rotation steps, each row followed by its count of steps
The counts run from 0 to 115.
[  9  21 -25 -12  16   7 -12  -7   2   3  21  -4 -18  13  40 -37  -4 -14
  11 -15 -21  19  -4  13  10  38  16  24  22 -21 -13  38  39 -11 -22   5
   3] : 101
[-21  44 -25   1  -5  27 -17   1  -9 -23  26  23  23   1  11 -29 -11  28
  11   9  18  12  13  37  -6 -40 -18  13  -7 -24  13  -9   0 -12   3  17
  10] : 39
[-10 -11   9  -1 -50  -6   1  17   0 -14  38  14  12   4 -20 -27  -7 -13
  24 -16  29  16   6  29  13 -17  -8 -10 -15  28  24  14 -11  13 -14  12
  40] : 114
[ 38 -12 -30  -2   5  28   7   9  14  11 -39 -19   6 -15   8 -21   7  40
 -44  23  42   2   0 -12  17   7   8 -10  26  10  15   0  -2 -15  25 -22
  18] : 108
[  3   7  -2 -33 -20  18  -1   3 -13 -12  33 -20 -27  -6   4 -11  -5  27
 -21 -13  -6  27   1  -6   9  32  28 -30  36 -19 -46  23  17  11  -5  -4
  14] : 99
[-19  23  12  23 -24 -42  -9  -2 -15  -1  17 -31 -22  22  -6 -21  -5 -37
  21   1   6  24 -23  19  13   8 -18  -8  -7  49  21   6  21  -1   3  13
  -2] : 31
[ -3  -1  -2  10 -31 -15  -3  16  10 -10  23  21   8  13 -20 -38  -5   4
  42 -18   9  27  -5  38  19  -8 -17  12 -15   7  37  22   7  12  -3   9
  46] : 113
[ 22 -10  -2 -10  -1  -3   1  12   2 -33  -7 -29  -9  53 -15 -38   5  -5
   9 -11   2  -1   2 -45 -20  25  13  30  33 -18 -10  -2  16 -28 -18  18
 -15] : 46
[-34 -27 -10  -7   0 -12   9 -24 -26  -4   6   9  -1  32  12  36   6 -31
  11  16  14 -13  18 -28  -5  13  32  15 -29  -7   5 -16 -31 -19 -16   7
   0] : 62
[ 30  -8  -3 -29  -8 -35 -34 -13   6  28  30  -2 -32 -24  24 -20  -7  -1
  -7 -12 -32  10   3  10  25   5  22 -38   8 -30  -6  22  -4  12   1 -10
  23] : 16
[-18  -8  33  13  -2 -14  47  11  22 -12  -4   0  11   6 -30  12 -12 -15
  22 -30 -41 -27 -21 -10   2  14  16 -10  26 -16   8  16  24 -28  -5   1
 -26] : 3
[ -6   1  14 -12  -8   8  23  -4   8 -26   5 -27 -28  32  -2  14  -2  -7
  -3  37  24  40   8  36  20  -5  23   8  -2  15  43  18 -16  25  15 -13
  20] : 42
[ 12  30 -27  13   8   2 -27   9 -13  17 -18 -24  23  32  32  -8 -23  20
 -39   9  16  -1  20 -14   9  13  33   7  19 -27 -26  -7  30  -1  -4  16
  -1] : 36
[-12 -42  20 -10 -12   3   2 -22   8 -13  35  32  25 -15   1   2 -19 -24
  -3  -5   1 -20  32   7  14  -6  29   9 -39   3  16   4 -13  11 -43   9
  18] : 60
[ -7  -5  17   9 -24 -41 -18   7 -14  10  17 -37  -6   2  -3 -36  -6 -32
 -19  19  18   8 -15  14  24  -4 -15 -28 -13  59  15   4  20   9  -6  -1
  -8] : 32
[ 12   1  16   8  18   5  13  33  34   6   4 -22   5 -24 -48  35   4  -3
   9 -10 -42   3  11   6  -5 -16   6  19   7 -40   9 -34   5  40   3   3
  -6] : 68
[ 24  10 -45   4  -7  39  17   7  23   1 -32 -10  11  -6 -10 -15   1  47
 -19  -4  32  -1  -7 -24  -3   9  -1  -2  48 -10   3   1   0 -13  23   1
  18] : 109
[ 22  24  -6  37  11   4   7  34  17  -5   1  -5  19  19 -11  -6  -9  33
  17 -38   6  44   5   6  12   6  -1  31  29 -21   5   4  30   1   8  24
  13] : 111
[-31  50 -36  32  13  28   1  23 -18  15  -7  18  26 -15  19  10   7   0
  29 -14  10 -27  -7  13 -16 -17 -22  -4   3  22  -3  18  12 -16   1 -20
   4] : 93
[  8 -22  -4 -22  32 -31   2 -10  -8  -8 -27  10  24   6   0  27   9   8
  -5  45  24  -1  -6 -31 -23   8 -23  23 -19   0 -10 -22 -14 -12  12 -26
 -38] : 64
[ -5  -4  24  -3   5 -50  -1 -22   0  10 -21  12 -19  22  23  14  -8 -22
  39   3  -1 -31 -13   5 -38   5  -8  -4  15  21 -19  19  14   4  -2 -22
 -36] : 74
[-30  23   0   7  13   8  25 -10  18  15   7  -7   1 -39 -21  -6  -4  -7
 -15  11 -17   8 -32  -6 -19 -25 -47 -35  -4   3 -22   7  21   6  30  -6
 -19] : 12
[-23  15  23   8 -10  20  10   9  -2 -42  22 -15 -18  21   0  22   6  10
   6  18  34  41  20  44  14 -26  15   4  -3  11  26  -5 -13  11  15 -11
  11] : 41
[-14  12  19  14  29 -11  31  -9  21   0  -2 -23 -16 -16  -8  16 -12 -22
  15   0 -34  20 -38  10  24  21 -15   3   7  22  35  23  15 -10  17 -17
 -24] : 85
[  8 -26   7 -36  -2   3  24  -2  12 -15  12 -25 -16  20  -8 -13 -19 -18
 -26  47  35  30   1  -2   9  -2  11   2  13  14  28  41 -16  18  11  -9
  16] : 43
[  4 -12  -6 -31  24  -5   4  -8  13 -21 -35  16  28  -7 -22  11  17  18
  -2  45  10 -23 -16  -8 -27  -3 -26  14  -9  -8  -4 -28   6 -15   4 -42
 -45] : 65
[  3   8  46  -4 -27  -5   5 -29  25 -33 -12  10   4  27 -25  -4 -22  37
   8 -27 -26  -2   5  16   6   3   8  24  13 -21  -7 -23  41  12  -9  10
  -9] : 57
[ 33 -15 -15   1  22   9 -29  -1 -26  26  -4  27 -12 -15  23  27   9  27
 -16  -1 -33  12 -13   6  15  13  17   4 -47 -40 -13  -3 -18  10  11   2
  16] : 80
[-13  39 -19  16   5  11 -12   5 -13 -18  34   0  -4 -10  -8 -13   2  -8
  30 -50  17  39  -8 -19   5   5 -39   9  12  22  -4  19  25  -3 -14  11
  23] : 29
[  9 -17 -21  -2  -8  -2   7 -47  25  13 -38   7  -2  29 -23  -3 -16  34
 -13  24  26   1  -2 -26 -16  -8 -35  18  -8  10  -7   8   0  12  35  -2
  26] : 54
[-23  26  16  18   5  14  10  -4  18   0  20 -26 -21 -32 -34  -1   3   2
 -25 -11 -43  19 -10  -2  -7 -15 -26 -49  -2  -3 -25  -8  13   1  28  -1
 -14] : 13
[-10  -6 -14  22 -27  34 -15  15  12   1   0   3   6 -18 -10 -15  33 -16
  11  -3  33 -29  20  20 -16 -15  -1  22 -21  23  32 -37 -28  16 -25  18
   8] : 50
[  6   0  -7 -40 -35  20   7   4 -10  -4  17 -13 -26 -11 -14 -18  -9  25
 -32  18  -9  11 -13   3   4   9   6 -49  14  -9 -27  36   0   8  28 -12
  27] : 98
[ 27   5 -31  -2 -11 -39 -34  36 -28  40  -8  -8   1  -6  32   6   0   4
  10 -11 -15 -28  -4 -10  18  25  30 -11  27 -13  -4  -2  -1  -8  -5  -8
  -1] : 90
[ -6   2  19  -1  -1 -46  -8 -29 -10   0  -6  16 -45  25  18  34   6  -6
  52 -23  -1 -24   9 -21 -27   2  -4  -8  15  26 -21   6  -2   2   4 -30
 -11] : 73
[ -6 -25  -7 -17  21 -30   6 -21 -31  -2  -9  11  18  33  16  38  -1 -13
   9  38  28   2  10 -33 -12  10  13  18 -25  -4 -12 -21 -20  -8   1   1
 -26] : 63
[ -1  15 -29   6 -29   7  -8  -2 -14  14 -15 -35   9  19  21 -12 -14   8
 -45  15  18 -34  15 -28   7  12  38 -22  23 -11 -12 -12  25  -9  -9  17
  13] : 35
[  7 -17   0  28   9   8   5 -27  20  17 -37 -14  -8  28  -5  18  -3  18
 -21  24  32  11  18 -23 -11  -5  -9  22 -25  22   2  -8  -4  36  34  -5
  21] : 53
[-13 -14  18  18 -11  28  12  13 -13  24  -9   1   3  -9   2  17  -4   3
 -32 -11 -56 -38 -19   6 -18   5  30 -28 -22 -36 -12 -10  -7 -11  -1  35
 -17] : 78
[  7  -3  13  22  22  10  12  33  -7  -8 -17  -2  12   1  16 -20  11  -2
 -25  21   1  -4 -40  21   0 -26 -22 -36 -21  19  34  15  -8 -48  18 -10
 -17] : 22
[ 10 -14  25 -22  11 -24  32 -26  35 -12  -8  24  21 -30  -6  13 -21  20
  25 -10   7  -1 -13 -15  -4   6 -20 -16  29  17   0  26   4  -9  20 -38
 -16] : 1
[ 16 -12 -15   3 -18 -29 -25  39 -26  15   4 -28 -16  -4   3   9  13   9
   4 -21 -36 -30  -2 -24  24  26  30 -25  25  -8   2 -10  -5 -32   0 -15
   9] : 89
[ 35   4  -8   0  -6  22   4  46 -17  -4 -15 -20 -16  -8  -3  26  15  29
 -37  -9  10  29 -24   5  24  15  26 -23  15 -30   3 -15  -5   9   9  -1
   9] : 25
[ -5  14 -27 -32   6  27  -1 -35 -28  -4  16  45 -22 -48  20  37   3  20
  25 -10   8   9 -28   0  -4  12 -18  -3   1 -14 -11   6 -18   1  17  -6
  -1] : 82
[ -3  -3  -7 -19 -18  17   8  16 -10   8   8 -13 -31   3 -19 -12  -9  17
 -28  32 -20  24 -28  26   7 -13  -8 -48 -14   3  -7  37   9   7  41 -28
  27] : 97
